128 stands for zero in the data rows.
Here are some numbered points:
103,172,217,117,138,96,179,131,165,56,110,107,159,160,174,182,69,172,194,145,144,144,89,113,175 0
161,47,154,25,112,109,185,160,30,224,87,153,80,161,66,92,135,96,93,248,144,53,117,173,161 1
96,191,157,132,157,103,137,90,199,22,96,141,186,149,225,89,77,226,97,57,171,75,90,199,121 2
84,158,168,146,109,127,148,167,167,65,122,66,149,217,193,111,35,228,111,105,168,139,103,176,172 3
169,179,90,186,132,141,78,97,113,94,245,135,100,108,110,182,126,130,96,167,86,133,100,119,160 4
95,121,228,19,174,154,231,126,59,209,67,165,72,149,77,124,149,117,64,190,122,33,77,161,108 5
127,65,193,34,145,127,177,126,84,197,83,132,95,174,79,97,197,100,73,128,166,56,123,79,147 6
101,107,85,126,120,219,156,122,94,220,130,151,163,113,98,120,218,56,115,168,106,149,178,170,197 7
119,111,183,98,116,183,117,107,120,153,69,160,135,205,120,76,92,181,137,101,154,60,79,128,91 8
95,129,214,8,140,175,137,149,111,195,74,150,66,163,75,161,140,68,32,152,156,49,73,152,106 9
164,124,122,209,106,91,123,100,130,158,100,99,92,193,143,119,91,125,131,179,149,147,73,90,157 10
56,159,167,106,156,82,138,106,69,152,213,141,119,97,37,174,192,116,83,156,84,128,191,82,109 11
177,128,175,71,155,158,112,134,58,143,170,146,142,99,121,105,121,99,169,117,81,152,142,61,92 12
157,187,98,207,177,114,48,122,113,73,209,106,147,51,91,144,195,119,170,101,35,194,213,150,162 13
128,83,153,74,174,136,164,162,103,217,102,119,102,165,45,169,139,5,82,168,93,92,105,184,143 14
162,151,0,154,110,140,93,54,130,169,204,101,116,17,102,120,151,60,70,87,91,115,186,131,125 15
138,139,67,124,175,140,149,131,143,153,178,121,90,59,115,170,146,148,184,107,157,158,162,193,53 16
143,216,55,217,178,119,87,97,77,74,255,138,199,33,171,189,183,87,191,91,111,219,182,124,128 17
161,139,105,152,117,105,108,150,80,170,215,128,116,123,178,192,189,97,175,164,97,158,208,143,51 18
164,150,86,150,96,174,60,151,75,112,175,78,135,85,134,155,114,165,123,141,148,136,171,154,117 19
81,140,186,111,137,83,166,159,164,114,57,145,117,176,121,125,99,223,161,134,167,75,91,160,160 20
108,108,27,135,157,114,103,105,99,159,204,118,81,93,126,167,224,77,116,121,129,129,187,103,124 21
131,151,121,203,93,124,136,123,196,69,56,150,220,168,175,135,93,138,176,118,187,124,132,167,192 22
121,91,60,133,107,213,112,141,117,146,198,125,133,90,112,108,150,75,123,114,109,109,172,139,123 23
118,69,142,137,29,161,186,119,210,126,0,130,174,196,120,25,11,250,130,87,148,56,24,154,227 24
127,164,92,213,81,95,107,103,185,67,25,167,202,216,168,90,31,255,150,90,187,101,103,59,218 25
148,108,176,34,157,155,185,116,136,163,49,127,28,131,63,114,102,90,67,111,110,120,180,182,106 26
146,131,38,208,111,120,125,113,63,143,255,149,137,46,130,196,233,31,189,113,117,180,228,179,119 27
143,141,114,169,86,141,132,144,126,67,137,124,153,141,132,121,118,109,119,136,114,159,102,148,99 28
143,96,72,154,74,123,157,138,141,135,187,156,111,121,151,98,165,126,133,112,120,111,162,178,101 29
106,68,129,95,122,187,88,84,131,146,20,161,176,131,184,81,46,122,124,114,151,119,83,116,135 30
133,54,157,69,130,123,173,131,60,193,144,137,36,82,90,188,181,49,85,143,68,63,129,187,71 31
167,178,31,238,108,182,117,67,114,86,255,90,174,65,167,158,230,78,163,66,130,132,232,159,115 32
147,82,180,87,134,117,175,129,51,215,122,205,49,179,65,201,153,50,112,181,231,113,114,93,167 33
72,136,172,73,141,104,154,152,73,238,139,169,65,99,68,196,217,42,109,129,89,143,115,169,80 34
142,156,141,165,24,107,76,115,202,51,121,173,189,177,162,86,40,199,177,69,157,123,146,105,166 35
85,145,95,54,117,182,177,162,150,190,14,154,173,197,126,80,140,84,79,126,198,82,154,124,169 36
150,54,178,88,111,113,193,153,80,143,115,110,82,142,85,72,160,145,120,157,123,27,110,60,110 37
135,103,177,53,155,89,172,136,87,148,105,145,90,133,151,118,143,42,102,165,93,76,122,111,96 38
125,195,41,225,128,98,66,87,180,6,255,137,170,5,172,182,134,133,172,106,97,198,166,114,70 39
123,161,56,150,109,164,149,122,157,142,166,143,146,98,183,149,123,149,125,115,97,173,183,115,164 40
166,139,225,164,98,97,176,70,171,97,68,112,77,225,190,51,25,195,114,130,157,100,110,117,172 41
117,95,146,59,106,169,123,78,206,147,35,202,196,216,152,0,84,152,135,85,180,73,49,85,228 42
142,176,127,21,161,107,124,121,4,91,125,125,128,104,49,160,185,98,101,192,115,156,96,189,63 43
92,148,143,94,78,192,175,120,130,85,60,206,113,255,144,116,51,188,154,124,142,71,167,163,121 44
136,78,61,169,76,140,165,86,177,187,85,132,151,124,182,48,126,138,91,103,179,27,169,111,169 45
189,146,192,101,102,59,181,112,182,43,89,166,119,230,151,181,55,189,154,143,124,146,44,127,134 46
132,160,168,0,162,131,141,140,67,239,79,138,33,116,42,155,169,19,97,143,68,114,82,111,65 47
132,125,117,162,29,141,102,58,191,125,84,154,199,134,182,109,67,143,66,122,128,72,179,140,167 48
141,189,159,177,229,75,156,165,96,68,182,100,85,58,132,238,176,68,187,138,118,151,148,132,59 49
127,49,156,84,56,130,164,130,169,216,0,199,128,184,92,102,155,179,131,132,189,58,103,115,170 50
109,179,63,147,73,119,150,99,155,25,93,145,162,86,142,62,67,169,148,149,132,84,90,124,186 51
83,123,79,111,161,55,153,194,64,160,176,55,93,147,63,190,168,100,87,130,95,197,151,160,126 52
140,100,220,0,112,186,134,177,81,234,51,171,76,157,82,110,85,108,36,137,122,66,44,135,134 53
142,184,178,165,132,131,134,175,142,57,125,133,148,125,85,123,115,150,101,135,172,161,72,137,150 54
114,90,138,83,183,114,152,140,45,199,205,144,90,89,70,133,139,81,103,75,83,167,174,154,97 55
133,129,144,42,178,132,91,180,83,174,121,119,59,92,71,88,200,58,154,169,94,148,159,199,109 56
110,152,143,128,150,183,164,160,117,139,77,127,99,149,136,69,110,108,88,192,142,108,109,99,113 57
120,78,88,98,140,124,64,167,78,164,201,111,110,60,62,164,209,71,64,119,95,142,192,89,128 58
109,164,139,113,208,172,137,122,41,184,184,120,69,46,78,201,212,36,102,158,122,169,179,143,50 59
124,191,138,228,74,87,89,124,122,69,140,126,170,128,146,89,113,238,153,117,126,115,135,90,111 60
127,144,15,255,59,168,80,104,233,23,121,187,210,100,200,136,74,198,168,117,148,136,177,117,156 61
118,109,124,0,167,149,106,116,84,255,119,120,108,120,97,174,225,66,18,155,136,140,157,144,100 62
120,169,62,133,100,104,141,69,133,120,159,90,92,95,103,136,136,119,128,97,126,112,163,133,110 63
183,123,172,115,100,146,125,170,104,131,77,150,170,175,160,155,189,66,126,98,145,121,166,162,121 64
108,97,149,86,114,108,163,143,34,148,68,165,103,110,128,174,143,120,120,185,131,140,101,119,71 65
102,134,177,191,95,83,109,108,163,55,140,70,183,129,204,103,90,176,156,110,134,158,138,115,126 66
144,118,77,197,135,112,98,76,101,129,176,115,174,86,139,134,156,167,114,138,143,158,136,148,152 67
138,64,233,19,159,78,214,127,81,255,73,150,64,173,56,124,180,104,70,182,75,38,114,137,136 68
153,137,167,25,172,107,120,115,77,224,172,164,40,62,0,179,222,11,67,121,79,145,108,151,83 69
103,80,166,181,182,90,137,171,207,55,107,96,92,150,113,147,143,104,157,105,166,106,75,128,123 70
124,87,178,137,156,158,122,69,154,236,166,172,115,101,83,138,160,85,137,115,56,37,141,141,81 71
154,131,138,92,154,171,105,128,146,142,122,131,144,115,134,100,142,119,112,77,137,86,170,133,166 72
97,152,104,158,67,143,89,76,153,78,55,167,220,207,166,52,37,177,123,124,111,76,94,129,147 73
109,145,54,209,104,160,139,98,158,81,145,139,221,125,196,50,95,219,138,78,140,163,194,89,155 74
146,164,66,207,61,142,99,125,122,88,255,107,172,134,218,138,141,189,164,98,110,145,119,75,119 75
158,118,171,60,106,104,187,139,163,158,16,150,94,164,122,96,96,120,114,127,138,35,92,134,123 76
132,84,216,92,127,149,102,143,148,74,44,108,155,142,171,154,83,173,85,93,200,78,46,162,102 77
103,211,157,158,125,45,114,109,154,65,51,77,124,173,133,94,103,165,133,148,104,72,53,131,130 78
108,113,115,163,103,161,106,108,87,134,107,111,152,148,92,112,70,196,147,73,94,124,64,121,182 79
113,114,111,158,143,94,159,143,164,77,159,134,133,143,127,121,128,132,116,108,131,163,182,150,163 80
93,119,8,233,59,179,138,109,169,133,210,153,244,98,176,70,93,95,157,43,60,162,191,105,165 81
153,174,134,146,162,65,121,144,87,46,173,129,59,74,92,198,120,118,100,153,138,140,97,123,84 82
97,141,177,71,89,85,181,164,147,166,0,161,145,215,135,107,106,116,98,122,144,99,85,113,185 83
107,140,117,161,100,135,133,97,155,169,173,101,145,138,134,121,120,130,113,137,169,117,255,52,162 84
New points follow, each followed by the number of its nearest point above, looking only along the 3 directions in which the numbered points spread most.
104,167,193,95,142,115,109,170,147,116,68,146,90,129,160,150,131,154,77,112,201,139,61,159,120 70
87,125,97,118,125,138,95,185,62,105,201,137,78,60,127,135,214,115,119,133,60,164,188,84,101 18
108,106,98,240,110,138,129,76,194,89,97,199,255,151,247,89,68,195,186,83,204,43,87,67,148 35
107,75,141,121,62,161,160,95,188,191,83,126,116,114,70,95,104,89,77,115,160,107,118,80,135 36
172,177,61,241,76,99,96,86,162,47,198,106,219,33,167,127,102,185,223,157,118,189,204,99,121 75
113,152,141,85,157,123,185,128,91,107,89,154,83,112,119,169,75,148,152,110,193,188,122,157,80 70
147,157,94,147,127,115,79,101,148,47,166,136,174,109,176,108,107,154,177,96,170,140,191,139,151 75
109,81,84,78,126,130,147,99,70,171,156,145,101,108,128,44,163,81,93,107,166,149,178,145,121 71
128,125,131,82,169,162,113,164,82,84,88,130,62,137,88,161,173,120,119,89,51,166,87,182,120 65
90,153,122,211,72,105,120,123,139,58,138,133,189,88,160,124,186,201,179,100,77,166,166,124,115 75
129,180,57,252,102,134,88,93,204,47,159,135,199,108,165,142,144,235,135,79,74,109,127,128,146 75
120,46,85,123,124,165,109,130,120,177,104,189,125,88,148,46,125,100,152,118,135,152,89,124,201 72
123,148,188,120,83,133,148,114,182,103,58,133,148,120,95,142,96,150,195,119,126,165,88,116,112 10
175,149,130,189,167,49,123,135,103,95,107,165,191,168,129,146,108,137,182,150,160,100,118,100,136 54
130,158,168,151,149,125,193,159,155,73,73,177,159,223,164,120,31,186,93,154,165,82,48,70,189 41
128,161,38,255,129,152,46,129,152,167,255,91,139,81,112,151,189,84,205,172,76,197,214,92,99 32
166,97,154,72,152,173,139,130,150,117,73,112,160,145,82,86,123,116,115,124,86,144,21,146,145 57
83,159,189,160,110,145,157,86,167,87,68,179,167,234,195,110,41,217,148,136,168,111,63,127,174 41
92,108,105,177,13,127,148,92,178,94,32,106,193,166,190,86,62,178,143,145,154,106,126,144,192 73
133,90,48,217,132,179,34,164,134,172,212,167,66,35,103,144,198,134,162,147,116,139,213,86,84 15
148,150,123,92,114,154,182,154,141,106,92,173,168,158,116,147,71,150,197,127,139,94,104,105,123 10
128,85,179,135,109,110,108,129,123,132,71,171,166,195,157,93,58,171,110,148,141,145,90,119,181 44
115,138,74,116,168,156,83,136,43,161,204,145,86,43,163,178,146,130,202,139,134,198,154,150,114 18
133,156,118,74,171,131,116,157,129,144,157,100,82,71,112,168,228,86,138,148,85,116,172,184,123 11
139,102,96,148,120,114,151,158,188,40,50,109,141,151,163,143,155,138,160,114,149,184,70,108,98 54
131,152,191,132,115,108,151,147,143,50,96,89,139,209,154,136,89,194,133,135,173,101,0,114,146 46
100,177,209,152,150,103,181,150,123,0,125,115,98,199,143,156,34,207,137,70,221,107,0,146,153 46
173,110,74,173,175,39,93,131,53,120,255,135,79,24,76,202,228,118,140,157,49,196,161,133,92 18
119,143,86,199,154,89,80,159,98,61,156,32,88,78,153,116,129,136,142,208,101,152,117,135,128 4
102,86,97,232,94,115,94,126,210,78,121,142,218,111,189,115,138,185,112,86,76,130,207,109,135 74
125,117,131,40,146,192,155,128,78,255,94,179,96,141,64,107,181,25,78,141,101,79,161,173,199 62
84,113,187,94,183,135,157,115,81,222,97,108,99,107,122,102,118,60,125,134,149,118,178,104,157 71
130,208,202,173,111,70,146,183,157,61,126,108,162,181,160,103,80,215,117,112,152,137,64,96,58 0
152,159,108,204,105,80,126,136,186,71,142,204,194,208,177,104,50,178,137,101,143,50,153,168,186 22
109,165,153,193,86,123,129,158,209,173,89,155,170,110,96,66,121,134,104,182,116,93,136,133,141 79
95,148,197,81,110,134,166,129,130,110,159,122,147,90,144,176,160,126,135,152,130,155,167,170,139 12
154,129,187,95,103,100,153,104,76,98,153,94,92,139,148,132,127,147,169,176,134,116,73,122,99 70
194,150,102,160,168,99,104,96,175,173,165,155,148,159,123,113,108,93,105,68,99,131,197,121,138 29
114,131,167,176,139,131,98,133,162,92,65,126,99,198,141,150,81,112,161,89,91,94,90,94,170 10
136,112,66,128,172,198,117,122,101,164,165,130,132,129,133,169,127,138,121,112,136,89,185,144,150 29
132,144,112,122,145,105,150,133,146,153,120,180,159,53,137,151,117,100,143,117,124,171,169,176,63 63
169,145,36,183,164,130,95,124,142,86,229,93,158,35,113,167,106,128,163,63,152,161,189,109,116 13
97,93,138,110,172,188,149,111,115,134,173,125,127,59,137,130,172,142,149,130,73,201,168,93,53 16
150,128,171,113,185,125,99,106,92,103,239,162,67,124,110,141,201,85,139,169,127,119,161,167,80 52
140,170,20,144,161,157,117,123,90,210,223,93,184,112,127,148,165,86,93,145,60,158,245,169,158 15
147,170,34,255,119,149,24,83,165,75,192,147,214,83,145,126,120,112,174,124,137,108,213,100,123 75
119,65,100,113,108,104,111,113,177,106,109,159,134,171,181,133,147,152,196,99,134,82,129,179,139 79
81,121,167,155,113,82,125,118,109,108,185,150,133,42,166,174,141,152,155,112,69,179,184,61,114 4
151,156,186,117,72,128,130,188,105,202,53,94,99,107,85,65,90,120,142,132,171,95,135,125,166 57
181,111,135,168,116,174,126,126,171,151,185,156,145,91,110,160,156,68,147,149,91,139,127,167,132 63
132,137,159,120,171,130,126,164,87,152,189,77,134,54,88,253,128,121,157,144,118,178,156,236,78 52
